50 stands for zero in the data rows.
Each row has a hidden score. How much does it go up from the first row of each pair to the second? 15 means little or no change, 30 a big rise and 0 a big fall. The score is a weighted sum of the row's numbers plus the product of two more (or one squared), each taken from its middle value.
tensor([77, 66, 52, 62, 43, 68, 65, 49, 60, 51, 48, 32, 66, 57, 38, 40])
tensor([54, 48, 26, 63, 71, 48, 33, 55, 13, 52, 57, 57, 52, 55, 43, 38]) 12
tensor([63, 41, 19, 55, 78, 39, 37, 45, 22, 53, 41, 51, 73, 63, 39, 47])
tensor([59, 55, 27, 56, 39, 37, 54, 58, 53, 28, 69, 64, 54, 71, 40, 48]) 11
tensor([54, 45, 33, 46, 58, 53, 61, 63, 48, 40, 58, 51, 43, 55, 41, 57])
tensor([66, 64, 46, 42, 51, 42, 72, 55, 40, 73, 50, 39, 69, 66, 36, 35]) 18
tensor([61, 43, 56, 57, 50, 57, 68, 61, 62, 43, 50, 64, 36, 41, 47, 45])
tensor([30, 59, 27, 53, 68, 51, 38, 69, 17, 51, 57, 60, 43, 41, 34, 70]) 26
tensor([51, 34, 43, 59, 72, 56, 55, 59, 50, 54, 47, 56, 47, 41, 33, 67])
tensor([63, 62, 48, 44, 25, 53, 59, 60, 52, 61, 60, 39, 59, 65, 53, 49]) 10
tensor([51, 76, 57, 47, 16, 38, 61, 49, 71, 54, 53, 29, 57, 52, 58, 50])
tensor([43, 68, 61, 39, 33, 46, 69, 39, 59, 58, 43, 37, 82, 36, 64, 49]) 17
tensor([36, 78, 51, 29, 18, 26, 83, 60, 74, 67, 65, 38, 39, 38, 50, 80])
tensor([58, 53, 55, 66, 52, 52, 47, 57, 43, 40, 48, 61, 47, 57, 28, 26]) 7
tensor([44, 50, 61, 50, 45, 57, 49, 47, 58, 60, 39, 40, 63, 57, 63, 49])
tensor([77, 35, 48, 66, 74, 75, 47, 45, 42, 49, 40, 51, 62, 63, 50, 28]) 7
tensor([27, 63, 67, 25, 34, 43, 80, 49, 56, 59, 52, 45, 60, 26, 55, 72])
tensor([66, 27, 59, 61, 64, 58, 46, 35, 54, 54, 44, 47, 54, 49, 51, 45]) 5
tensor([34, 53, 76, 24, 49, 56, 41, 21, 64, 62, 29, 44, 59, 31, 73, 46])
tensor([61, 39, 55, 42, 52, 48, 56, 45, 45, 62, 54, 55, 41, 38, 65, 38]) 10
tensor([42, 56, 48, 44, 22, 37, 53, 50, 65, 43, 59, 46, 48, 50, 61, 62])
tensor([67, 51, 37, 76, 67, 66, 29, 71, 10, 46, 65, 69, 49, 59, 23, 64]) 8
tensor([49, 43, 44, 61, 58, 49, 35, 43, 44, 46, 50, 61, 51, 48, 46, 59])
tensor([54, 22, 33, 62, 67, 60, 53, 68, 38, 34, 55, 82, 40, 38, 47, 56]) 14
tensor([58, 44, 18, 47, 69, 45, 46, 53, 39, 51, 53, 35, 62, 68, 35, 32])
tensor([64, 63, 48, 56, 50, 49, 51, 50, 44, 36, 51, 57, 53, 56, 45, 40]) 10
tensor([43, 41, 38, 47, 61, 47, 50, 63, 39, 51, 48, 56, 47, 50, 31, 79])
tensor([33, 67, 67, 66, 73, 43, 32, 44, 30, 51, 40, 64, 29, 35, 41, 41]) 7
tensor([11, 84, 61, 54, 36, 32, 40, 49, 41, 52, 51, 65, 54, 24, 53, 58])
tensor([49, 62, 56, 57, 58, 52, 31, 41, 53, 59, 39, 49, 42, 49, 48, 42]) 8
tensor([63, 65, 49, 62, 47, 45, 52, 67, 43, 48, 57, 49, 48, 56, 27, 37])
tensor([33, 42, 42, 42, 53, 35, 48, 76, 51, 67, 43, 60, 23, 26, 59, 60]) 19
tensor([49, 45, 42, 64, 62, 59, 34, 49, 34, 43, 40, 54, 50, 62, 38, 48])
tensor([40, 55, 72, 42, 57, 48, 41, 31, 64, 62, 34, 45, 38, 31, 59, 38]) 10
tensor([63, 51, 72, 50, 50, 53, 50, 41, 44, 55, 50, 50, 53, 54, 43, 45])
tensor([24, 66, 66, 47, 39, 38, 44, 35, 58, 64, 46, 53, 60, 25, 57, 45]) 22
tensor([65, 27, 51, 52, 63, 76, 47, 49, 45, 46, 51, 54, 56, 57, 59, 42])
tensor([49, 67, 67, 40, 27, 34, 48, 45, 63, 59, 43, 42, 40, 52, 67, 50]) 20
tensor([71, 22, 50, 69, 71, 65, 34, 52, 48, 36, 29, 64, 49, 66, 59, 35])
tensor([62, 58, 46, 51, 31, 36, 58, 62, 60, 58, 71, 41, 42, 67, 37, 64]) 8
tensor([75, 33, 52, 42, 60, 79, 79, 57, 44, 53, 61, 43, 61, 48, 57, 50])
tensor([46, 48, 54, 30, 45, 44, 70, 64, 55, 47, 54, 66, 50, 43, 62, 64]) 18
tensor([59, 35, 42, 52, 52, 69, 40, 59, 37, 56, 49, 59, 49, 61, 68, 52])
tensor([67, 59, 50, 64, 62, 55, 47, 77, 35, 42, 62, 61, 38, 64, 35, 40]) 8
tensor([56, 47, 49, 50, 45, 41, 46, 47, 63, 54, 50, 34, 50, 61, 47, 63])
tensor([66, 36, 50, 59, 38, 76, 45, 41, 49, 40, 49, 61, 60, 54, 66, 46]) 11
tensor([58, 52, 42, 68, 29, 47, 51, 69, 51, 38, 64, 52, 53, 69, 41, 33])
tensor([69, 45, 23, 64, 49, 47, 63, 86, 44, 26, 59, 57, 56, 64, 20, 74]) 18
tensor([54, 49, 60, 65, 63, 58, 35, 38, 55, 66, 40, 44, 42, 44, 58, 30])
tensor([46, 57, 37, 39, 40, 49, 70, 75, 60, 48, 58, 46, 44, 48, 55, 44]) 18
tensor([46, 54, 33, 43, 49, 44, 63, 61, 61, 52, 54, 65, 31, 24, 52, 52])
tensor([49, 59, 30, 49, 48, 37, 57, 74, 46, 45, 53, 62, 33, 55, 37, 58]) 18
tensor([45, 38, 23, 52, 53, 44, 52, 67, 32, 46, 58, 62, 39, 49, 45, 53])
tensor([31, 57, 43, 60, 83, 38, 26, 45, 22, 56, 47, 63, 38, 37, 32, 40]) 13
tensor([53, 54, 36, 54, 45, 38, 52, 64, 64, 37, 61, 57, 28, 56, 34, 78])
tensor([39, 59, 44, 53, 58, 67, 31, 40, 35, 47, 54, 71, 43, 34, 67, 59]) 17
tensor([58, 67, 17, 45, 59, 32, 52, 49, 37, 50, 58, 44, 59, 79, 23, 63])
tensor([62, 29, 52, 60, 59, 68, 37, 47, 51, 57, 40, 51, 58, 61, 71, 53]) 11
tensor([41, 65, 47, 47, 39, 37, 48, 66, 54, 39, 46, 56, 30, 47, 33, 66])
tensor([58, 41, 54, 65, 75, 63, 39, 32, 48, 57, 46, 59, 41, 52, 53, 24]) 9
tensor([59, 38, 73, 48, 54, 68, 33, 34, 57, 71, 40, 49, 55, 28, 79, 45])
tensor([23, 56, 55, 29, 35, 38, 39, 46, 48, 48, 50, 38, 56, 45, 60, 64]) 26
tensor([43, 54, 39, 52, 57, 26, 48, 48, 39, 42, 57, 57, 50, 69, 30, 45])
tensor([19, 65, 47, 50, 54, 35, 37, 26, 58, 41, 37, 50, 41, 17, 45, 60]) 18
tensor([46, 79, 48, 47, 24, 48, 74, 48, 59, 41, 59, 49, 66, 50, 56, 35])
tensor([37, 39, 39, 65, 80, 65, 45, 49, 49, 58, 46, 62, 33, 35, 50, 59]) 29
tensor([41, 49, 67, 35, 42, 55, 54, 36, 49, 51, 44, 53, 66, 47, 70, 61])
tensor([41, 58, 43, 65, 48, 20, 32, 73, 25, 45, 60, 51, 38, 51, 24, 62]) 16
tensor([43, 59, 68, 45, 69, 64, 44, 42, 40, 79, 35, 44, 52, 24, 68, 40])
tensor([50, 50, 36, 41, 62, 55, 67, 62, 48, 62, 61, 57, 48, 45, 55, 70]) 19
tensor([72, 45, 40, 41, 34, 66, 69, 38, 46, 33, 68, 33, 67, 61, 60, 35])
tensor([22, 79, 66, 58, 59, 17, 33, 56, 19, 48, 43, 61, 33, 44, 30, 49]) 18
tensor([50, 45, 42, 38, 50, 50, 66, 52, 65, 36, 47, 51, 38, 39, 38, 50])
tensor([67, 38, 49, 58, 54, 58, 40, 49, 58, 35, 48, 53, 58, 58, 59, 31]) 14
tensor([68, 31, 48, 52, 58, 70, 37, 52, 35, 56, 54, 59, 48, 52, 65, 65])
tensor([46, 33, 34, 62, 49, 51, 42, 59, 48, 39, 64, 40, 54, 66, 47, 57]) 24
tensor([54, 57, 44, 77, 45, 38, 42, 64, 47, 45, 51, 49, 50, 60, 40, 43])
tensor([64, 33, 38, 59, 70, 70, 61, 66, 44, 37, 48, 53, 57, 42, 35, 68]) 13
tensor([41, 55, 52, 46, 42, 39, 36, 44, 58, 57, 44, 37, 57, 39, 43, 52])
tensor([64, 77, 46, 65, 27, 39, 52, 70, 32, 31, 67, 68, 44, 69, 31, 55]) 9
tensor([50, 59, 53, 29, 37, 45, 70, 35, 47, 58, 51, 29, 65, 52, 51, 37])
tensor([62, 45, 27, 64, 61, 56, 35, 58, 19, 54, 51, 52, 43, 52, 42, 45]) 9
tensor([41, 48, 55, 31, 40, 41, 47, 52, 53, 48, 52, 36, 53, 50, 57, 63])
tensor([53, 48, 50, 56, 52, 60, 35, 53, 37, 51, 58, 39, 62, 46, 57, 50]) 9
tensor([43, 44, 52, 42, 54, 50, 51, 58, 62, 53, 48, 62, 33, 32, 52, 69])
tensor([54, 26, 68, 57, 83, 66, 37, 18, 70, 48, 26, 55, 54, 38, 61, 34]) 13
tensor([32, 37, 36, 47, 58, 47, 47, 53, 51, 46, 42, 53, 44, 46, 33, 67])
tensor([48, 55, 57, 64, 40, 37, 46, 58, 60, 39, 49, 53, 63, 76, 45, 64]) 11
tensor([55, 48, 44, 27, 32, 49, 79, 62, 61, 37, 73, 43, 46, 58, 41, 62])
tensor([66, 55, 51, 44, 18, 62, 59, 57, 44, 56, 57, 41, 64, 64, 64, 54]) 16
tensor([75, 28, 31, 56, 50, 65, 60, 56, 50, 40, 64, 51, 68, 65, 45, 52])
tensor([74, 16, 52, 41, 56, 83, 64, 44, 47, 63, 43, 48, 66, 68, 81, 42]) 16
tensor([49, 47, 47, 52, 46, 47, 51, 41, 64, 41, 61, 38, 56, 67, 53, 41])
tensor([42, 55, 60, 35, 55, 45, 45, 46, 57, 63, 34, 45, 50, 50, 58, 39]) 17
tensor([45, 32, 39, 53, 54, 49, 31, 41, 50, 44, 52, 60, 42, 63, 56, 54])
tensor([64, 50, 65, 50, 49, 69, 54, 43, 40, 55, 52, 52, 54, 47, 54, 37]) 10
tensor([46, 43, 50, 66, 60, 41, 30, 59, 33, 45, 49, 60, 36, 61, 40, 36])
tensor([27, 56, 73, 31, 59, 62, 33, 14, 63, 66, 29, 36, 51, 17, 76, 38]) 17
tensor([51, 46, 54, 15, 58, 45, 64, 28, 55, 64, 40, 28, 76, 49, 52, 36])
tensor([41, 61, 39, 51, 40, 31, 45, 44, 59, 42, 57, 52, 41, 58, 44, 45]) 11
tensor([61, 59, 56, 46, 41, 44, 65, 44, 63, 54, 57, 29, 62, 63, 54, 44])
tensor([38, 52, 38, 49, 52, 40, 45, 72, 42, 50, 48, 66, 25, 29, 50, 81]) 15
tensor([66, 43, 49, 49, 45, 55, 72, 72, 58, 38, 62, 48, 48, 50, 38, 69])
tensor([57, 42, 36, 35, 21, 44, 50, 57, 42, 53, 56, 41, 59, 59, 73, 72]) 22
tensor([41, 41, 78, 58, 45, 68, 44, 20, 72, 51, 31, 52, 53, 54, 74, 36])
tensor([55, 31, 46, 55, 66, 65, 32, 52, 36, 56, 44, 56, 72, 54, 64, 62]) 10
tensor([47, 73, 27, 69, 42, 30, 45, 75, 22, 58, 65, 57, 48, 65, 38, 69])
tensor([69, 13, 38, 73, 74, 85, 20, 45, 33, 61, 29, 38, 68, 43, 71, 43]) 13
tensor([59, 46, 27, 68, 81, 60, 33, 38, 14, 51, 40, 36, 79, 73, 22, 45])
tensor([76, 25, 35, 55, 41, 61, 46, 63, 42, 65, 48, 51, 61, 61, 77, 63]) 11
tensor([71, 19, 58, 46, 61, 75, 61, 49, 57, 72, 51, 38, 71, 59, 63, 54])
tensor([59, 37, 35, 61, 58, 41, 53, 56, 42, 46, 57, 51, 53, 54, 27, 63]) 17
tensor([47, 47, 50, 39, 40, 62, 76, 49, 58, 44, 57, 54, 59, 44, 61, 50])
tensor([51, 39, 50, 63, 71, 45, 24, 55, 36, 62, 44, 55, 24, 59, 40, 45]) 10
tensor([18, 74, 54, 53, 50,  8, 20, 56, 37, 41, 48, 57, 36, 33, 45, 65])
tensor([53, 58, 45, 63, 59, 50, 39, 47, 39, 55, 48, 38, 55, 49, 39, 38]) 14
tensor([19, 84, 79, 31, 34, 33, 51, 37, 45, 58, 61, 49, 43, 29, 48, 44])
tensor([43, 56, 43, 34, 60, 47, 40, 58, 34, 68, 64, 48, 48, 44, 42, 55]) 13
tensor([44, 51, 65, 39, 44, 44, 45, 36, 66, 66, 33, 37, 52, 35, 59, 44])
tensor([45, 61, 77, 15, 37, 51, 91, 39, 77, 53, 40, 36, 53, 25, 64, 52]) 14
tensor([38, 57, 57, 15, 35, 51, 78, 61, 74, 77, 54, 42, 44, 18, 70, 50])
tensor([32, 49, 64, 29, 62, 52, 38, 23, 57, 62, 37, 48, 51, 38, 71, 48]) 14
tensor([55, 47, 38, 56, 64, 35, 44, 49, 41, 53, 52, 55, 43, 62, 32, 42])
tensor([39, 61, 42, 43, 37, 50, 31, 48, 47, 54, 61, 55, 51, 34, 61, 57]) 12
tensor([61, 39, 38, 59, 58, 60, 40, 65, 23, 59, 58, 44, 53, 53, 43, 39])
tensor([57, 39, 34, 53, 52, 54, 35, 64, 33, 45, 54, 41, 69, 69, 44, 78]) 20
tensor([55, 51, 62, 57, 41, 61, 43, 42, 73, 64, 30, 43, 44, 50, 74, 44])
tensor([62, 57, 67, 36, 37, 66, 63, 40, 61, 65, 55, 38, 63, 45, 62, 28]) 10
tensor([63, 31, 42, 47, 78, 84, 69, 49, 56, 55, 44, 41, 55, 39, 54, 38])
tensor([51, 61, 61, 63, 58, 65, 38, 51, 15, 55, 54, 46, 63, 64, 36, 44]) 14
tensor([52, 54, 56, 57, 56, 55, 53, 48, 28, 53, 52, 46, 64, 56, 39, 35])
tensor([66, 35, 52, 54, 64, 53, 40, 57, 40, 62, 45, 57, 38, 47, 50, 44]) 10
tensor([47, 46, 51, 41, 37, 39, 54, 54, 59, 49, 52, 49, 47, 59, 49, 57])
tensor([51, 69, 67, 60, 46, 39, 50, 61, 52, 47, 59, 55, 30, 47, 35, 49]) 5
tensor([59, 39, 38, 45, 52, 60, 65, 70, 56, 39, 56, 66, 46, 53, 59, 51])
tensor([39, 46, 49, 62, 63, 49, 40, 44, 51, 46, 45, 44, 58, 65, 52, 34]) 20
tensor([56, 45, 23, 53, 49, 39, 73, 75, 45, 36, 62, 41, 69, 68, 15, 57])
tensor([36, 48, 67, 48, 63, 42, 36, 32, 46, 60, 36, 46, 43, 41, 46, 36]) 7
tensor([34, 72, 50, 57, 64, 37, 39, 59, 27, 58, 46, 50, 57, 35, 31, 41])
tensor([53, 67, 48, 31, 64, 44, 72, 37, 57, 68, 42, 39, 65, 62, 35, 24]) 19
tensor([86, 44, 38, 58, 49, 72, 52, 52, 40, 55, 56, 44, 64, 62, 50, 49])
tensor([39, 48, 56, 26, 42, 45, 69, 61, 60, 47, 59, 40, 48, 47, 41, 70]) 23
tensor([57, 44, 61, 51, 62, 61, 47, 25, 66, 63, 42, 35, 52, 42, 62, 37])
tensor([48, 47, 46, 65, 59, 67, 45, 38, 43, 48, 49, 49, 63, 54, 52, 35]) 20
tensor([51, 28, 44, 28, 59, 66, 69, 55, 60, 54, 48, 67, 52, 37, 66, 60])
tensor([40, 51, 42, 30, 37, 47, 55, 58, 48, 39, 55, 47, 44, 31, 51, 64]) 16
tensor([50, 59, 66, 57, 50, 31, 50, 49, 46, 61, 42, 49, 33, 62, 34, 46])
tensor([39, 58, 47, 43, 29, 43, 70, 84, 55, 43, 71, 64, 55, 50, 39, 70]) 15
tensor([51, 41, 65, 55, 64, 51, 44, 29, 70, 61, 32, 36, 49, 41, 56, 25])
tensor([28, 70, 50, 54, 42, 45, 38, 45, 46, 40, 58, 70, 46, 48, 52, 53]) 15
tensor([36, 53, 59, 23, 44, 50, 40, 35, 40, 70, 40, 56, 38, 21, 71, 45])
tensor([42, 42, 35, 57, 51, 37, 51, 79, 48, 58, 61, 53, 11, 43, 42, 82]) 20
tensor([50, 57, 49, 43, 37, 26, 61, 50, 49, 63, 49, 47, 52, 50, 53, 36])
tensor([68, 48, 61, 56, 46, 61, 61, 34, 70, 53, 30, 41, 65, 56, 49, 37]) 14
tensor([44, 40, 35, 52, 47, 50, 42, 63, 32, 35, 58, 60, 57, 68, 56, 61])
tensor([38, 53, 35, 42, 69, 40, 35, 26, 45, 64, 33, 51, 45, 40, 52, 32]) 15
tensor([43, 24, 32, 74, 89, 40,  4, 65, 35, 39, 41, 69, 37, 76, 41, 51])
tensor([43, 74, 65, 26, 25, 26, 62, 41, 65, 60, 43, 40, 48, 44, 54, 31]) 20
tensor([44, 51, 68, 43, 53, 43, 41, 34, 46, 53, 44, 45, 44, 37, 36, 43])
tensor([29, 61, 48, 59, 46, 31, 35, 45, 53, 54, 44, 58, 38, 44, 53, 55]) 18
tensor([56, 60, 31, 48, 34, 36, 70, 79, 45, 32, 75, 48, 45, 65, 29, 71])
tensor([94,  4, 68, 48, 61, 81, 66, 47, 66, 57, 33, 50, 73, 69, 62, 37]) 23
tensor([30, 47, 41, 42, 62, 30, 54, 51, 54, 46, 44, 48, 45, 51, 26, 54])
tensor([35, 59, 68, 18, 23, 48, 67, 60, 86, 64, 51, 32, 41, 29, 60, 65]) 10
tensor([73, 61, 56, 56, 49, 55, 59, 50, 45, 45, 58, 44, 57, 54, 41, 39])
tensor([48, 39, 59, 39, 32, 56, 74, 56, 76, 48, 65, 34, 51, 43, 41, 72]) 26
tensor([22, 46, 56, 50, 63, 35, 26, 42, 49, 69, 29, 46, 33, 31, 68, 54])
tensor([40, 54, 50, 55, 69, 49, 55, 61, 65, 46, 40, 49, 24, 32, 34, 55]) 14
tensor([54, 38, 28, 72, 62, 68, 30, 54, 32, 35, 64, 65, 53, 49, 47, 50])
tensor([35, 84, 51, 53, 38, 46, 41, 27, 58, 60, 39, 37, 48, 34, 61, 53]) 25
tensor([36, 52, 38, 48, 41, 35, 41, 57, 45, 44, 56, 47, 42, 64, 47, 59])
tensor([36, 53, 41, 42, 42, 22, 54, 76, 42, 38, 54, 51, 39, 48, 39, 75]) 19
tensor([54, 58, 48, 46, 37, 31, 75, 51, 71, 41, 49, 39, 52, 54, 29, 53])
tensor([48, 49, 52, 51, 45, 52, 74, 48, 56, 46, 45, 49, 58, 49, 43, 48]) 14
